In the rows, zero is written as 128.
The rows of R fall into several groups, and each row is roughly a mix of its group's hidden directions.
R (126 x 10):
[[ 98  87 135 180 106 125 134 123 154 129]
 [105  91 140  75 146 155 116 106 120 125]
 [132 135 124 173  85 129 120 137  81 143]
 [ 93 123 135 147 120 189 102 139 142 136]
 [148  94 121 119 156 115  94 141 177 139]
 [131 174 133 173  95 151 137 135 140 148]
 [148 104 112 127 117  65 139 109 145 149]
 [123 112 140 145 121 193 104 143 102 124]
 [100 125 132 152  91 161  97 156 159 125]
 [114  98 145 132 196 136 132 143 143 136]
 [119 149 146 120 170 138 138 148 184 121]
 [117 149 118 191  94 124 120 142 140 149]
 [135 119 125  81 155  85 148 114 158 115]
 [111 101 129 166 119 146 126 151 184 121]
 [135 110 106  84 133 100 160  89 110 138]
 [128  82 145 150 153  88 122 140 106 157]
 [ 84  92 141 107 160 147 136 143 161 127]
 [133 142 119 161  60 112 113 136 124 134]
 [145 126 123  81 157  90 145  96 110 118]
 [112 102 110 124  75 116 123 117 174 137]
 [134 146 104 167  69 126 125 128 150 140]
 [152 110 129  95 183 114 154 106 116 135]
 [150 154 116 148 165 155 126 132 179 138]
 [135 163 125 171 125 134 133 143 184 132]
 [157 149 117 177  95 109 115 135  94 125]
 [118 118 130  92 108 152 130 117  67 145]
 [110 106 134 103  94 116 127 127  66 124]
 [142 128 130 148 173 120 132 118 189 132]
 [121 126 139  87 116 190 132 117 112 147]
 [ 93 122 121 160  77 152 119 145 153 132]
 [141 133 127 179 151 154 135 160 167 129]
 [158  86 126 126 129  71 137 109 116 134]
 [136 159 129 190 116 145 128 151 152 142]
 [127  99 143 102 171  88 145 102 111 118]
 [107 110 128  85 159 111 132 105 175 129]
 [122 144 112 118 117  66 128 116 171 127]
 [ 91 106 133  82 143 132 117 132 169 106]
 [118 143 129 165  76 119 116 148 166 136]
 [166  87 118 149 120  97  97 153 141 140]
 [113  97 112 140  77 155 125 126 113 165]
 [132 161 123 160 121 135 131 140 192 131]
 [108 133 114  92 133  84 159  99 140 101]
 [138 165 120 181 105 153 126 152 150 129]
 [167 152 108 187 116 109 133 129 124 135]
 [127 126 122 162  89 147  97 137 176 115]
 [ 98 125 118 146 124 107 125 131 196 140]
 [155 139 132 152 194 149 143 134 120 122]
 [143 116 117 165 124  77 136 132 172 138]
 [107 165 113  99  86 166 135 141 110 125]
 [135 161 134 150 125 171 136 159 172 115]
 [121 158 129  84 146 154 166 101 149 130]
 [ 94 126 137  82  83 115 111 134 152 115]
 [147 144 138 173 142 173 114 152 155 137]
 [134 109 117 105 178 175 142 115 113 114]
 [111 141 147  61 134 156 139 115 123 116]
 [ 98 128 147  83 140 176 126 122 100 118]
 [123 148 114 165 115 100 136 149 183 132]
 [106 120 133 128  60 126 101 141 107 128]
 [110 106 119 101 142  98 119 123 189 136]
 [ 82 144 129 139  98 172 109 125 105 147]
 [130  98 119 167 116 154 138 142  74 125]
 [123 141 109 152  73 105 149 109  98 140]
 [114 129 117 141  70 114 100 148 165 128]
 [112 102 137 108  94 124 121 132  65 124]
 [127  96 109 162 114 153 158 123  82 138]
 [ 87  81 124  96 118 162 125 114 126 141]
 [118 138 102  86  83 139 115 109 129  93]
 [146  76 136 136 138 163  93 153 141 123]
 [104 132 136 167 120 188 123 150 137 141]
 [148 152 102  83 156 126 149 118 165 114]
 [151 108 142 146 182 125 141 100 164 125]
 [123  93 127 152 147 116 119 124 192 137]
 [117  86 121 173  96 104 116 135 151 144]
 [106 133 153 100 113 173 109 154 105 100]
 [130 136 141 177 105 154  91 155 152 121]
 [148 174 140 164 144 115 108 139 159 155]
 [112 167 120  95 120  91 149 113 166 117]
 [130  90 143 114 191 105 129 141 132 125]
 [142 169 102 145  93 161 119 147 161 127]
 [133 106 138  72 161 117 124 115  92 136]
 [129 129 145  84 158 184 135 120 133 116]
 [132  56 110 148 137 140 131 132 131 148]
 [122 136 143  88 146 123 151 105  72 133]
 [124 112 147 102 185 113 130 115  89 130]
 [121  81 132  90 160 115 114 103 156 138]
 [128 138 116 165  91 114 159 116  88 153]
 [120 155 122  88 134 175 135 128 169 116]
 [127 104 131  81 162 134 127 120  85 103]
 [122 124 133 108 105 171 134 173 114  89]
 [130 170 149  83 123 146 126 125  92 101]
 [129  84 140 149 107 110  86 145 160 119]
 [150 138 121 109 185 108 154  93 122 132]
 [ 99 126 147  89  69 143 121 131 127 134]
 [114 119 140 174 109 144  99 146 173 112]
 [129 127 127  97 131  79 146  96  87 120]
 [106 123 124 152  64 143  98 136 137 129]
 [136 157 127 181 117 125 140 129 171 156]
 [152 155 102 113 133  90 154  98 153 102]
 [120 144 139  90 155 164 126  97  87 132]
 [139 156 108 147  74 160 107 146 135 140]
 [134 153 163 168 128  76 126 128 136 146]
 [145 158 123 167 156 160 136 139 170 133]
 [141 149 119 181  92 114 124 135  93 147]
 [102 123 158  86 118 151 107 148  94 104]
 [109  97 135  73 109 138 132 114  91 117]
 [113 163 130 164 132 109 143 138 171  92]
 [128 115 135 188  95 154 105 143 139 139]
 [ 96 114 146  61 137 142 127 121 131 115]
 [140 109 140 111 198 124 142 124 150 120]
 [120 116 118  70 138 128 129 120  79 110]
 [ 94 146 124  90 143 143 142 103 176 133]
 [113 125 149  56 134 125 121 113 136 112]
 [108 110 130  70 106 126 129 118  87 114]
 [120  96 119  71 149 113 136  94 115 126]
 [141 150 115 187 132 128 134 141 172 136]
 [114 118 143 105 145 196 109 132 116 118]
 [127  96 123  79 156 118 143  96  98 123]
 [ 92 113 128 162  99 168  98 138 134 148]
 [127  84 122  94 149  79 116 119 115 113]
 [101 128 112  80  91  92 135 121 127 104]
 [122 123 114  89 119 102 156 102  80 144]
 [149 121 114 173  98 117  93 161 124 149]
 [153 119 110 186 158 117 141 129 149 150]
 [115  99 131 132  91 170 103 162 105 120]
 [111  89 128  87 135 108 125  98  88 139]
 [ 97 137  99 109  69 109 143 111 132 121]]

In each list below, one row fits none of the groups, and each other row fits one group, some only roughly. Which row is it?
- k613: [109 101 136 163 126 179 111 143 160 125]
- k668: [ 79 115 122  89 116 163 124 150 149 139]
- k509: [113 135 139  83 176 165 136 121 127 107]
- k25: [100 112 132 161  82 136 101 156 152 141]
- k232: [134 125 114 168 100  73 124 132 149 151]
- k167: [129 135 118 159 137 113 116 145 196 137]
- k126: [156 177 108 122 107 133 105 134 162 101]
- k154: [149 150 127 167 116 162 100 153 165 124]
- k842: [150 152 119 141 157 104 135 141 188 125]
- k645: [151 157  99 171  87 113 135 137 110 116]
- k548: [142 114 127 165 143 145 104 157 182 130]
  k645
- k581: [132 157 141 169  85 123  99 142  97 127]
- k777: [ 82  91 120 117 103 106 158 102 116 137]
- k61: [137 144 125  73 164 101 137  95 130 133]
- k502: [142 118 125 119 168  86 168  95 116 123]
- k431: [108 116 128  71 101 101 140 102 106 129]
- k857: [125 154 132 184  85 111 116 136 135 111]
- k866: [146 108 130 105 128  96 134  90  76 133]
- k976: [121 117 115 170 123 173 135 135 168 155]
- k646: [117 156 162 175 106 115 100 144 152 126]
- k275: [140 107 114  76 153 104 134  98 154 112]
- k547: [158 104 130 125 149  72 116 139  97 110]
- k664: [148 130 105 177 125 173 117 154 148 133]
- k855: [121 174 115 136  73 138 122 142 101 136]
  k646
- k707: [106  75 120  95 138 111 155 102 129 144]
- k479: [104 116 134  84 109  80 119 126 103 105]
- k273: [105 138 156  82 164 127 105 152 125 103]
- k248: [110  83 130  86 144 171 129 123 114 121]
- k775: [119 122 141  84 120  86 111 119  82 128]
- k416: [140 136 141 102 117  92 118 114  66 125]
- k947: [ 99 137 131 118  72  98 115 149 101 114]
- k425: [136 106 141  92 143  92 122 120  76 118]
- k215: [140 153 129 189 142 133 136 146 167 128]
- k705: [ 84 133 128 137  80 164 155 118 122 133]
  k705
- k846: [107 105 125 160  69 128 127 141  99 131]
- k911: [113 120 140  95 160 182 126 143 120 100]
- k552: [116 157 130 145 124 146 108 159 176  92]
- k470: [106 130 111 132 100 154 124 118  64 138]
- k422: [120 138 126  63 121 110 143 100 155 120]
- k523: [127  72 133  77 147 120 121 121 142 116]
- k737: [118 127 137 144 131 184 104 168 151 144]
- k561: [115 140 151  83 130 110 124 154 172 100]
- k758: [109 134 130  96 138  83 142  95 162 153]
- k535: [121 147 136  72 141 100 144 110 165 118]
- k884: [113 104 132  77 127 151 128 127  85 100]
- k394: [ 94 121 143 182 107 157 127 155 141 134]
- k315: [116 128 124 150  97 163  96 150 175 120]
- k402: [126 142 158  89 163  94 126 110  92 125]
  k470
- k144: [118 123 119 185  84 126 130 157 144 131]
- k321: [121 178 145  83 144 146 146 102 133 123]
- k181: [151 139 139 157 146 155  91 156 169 128]
- k384: [107  92 122  75 114  88 132 119 132 124]
- k399: [137 132 133 104 165  67 136 115 152 131]
- k768: [115 119 144 163  91 147 112 137  77 117]
- k742: [ 83 113 125  68 108 116 124 118 131 131]
- k580: [127 127 126  65 151  97 136 107 109 112]
- k245: [113 119 125  82 156 117 132 128 184 118]
- k838: [106 105 138 107 172 125 136  98 173 131]
  k768
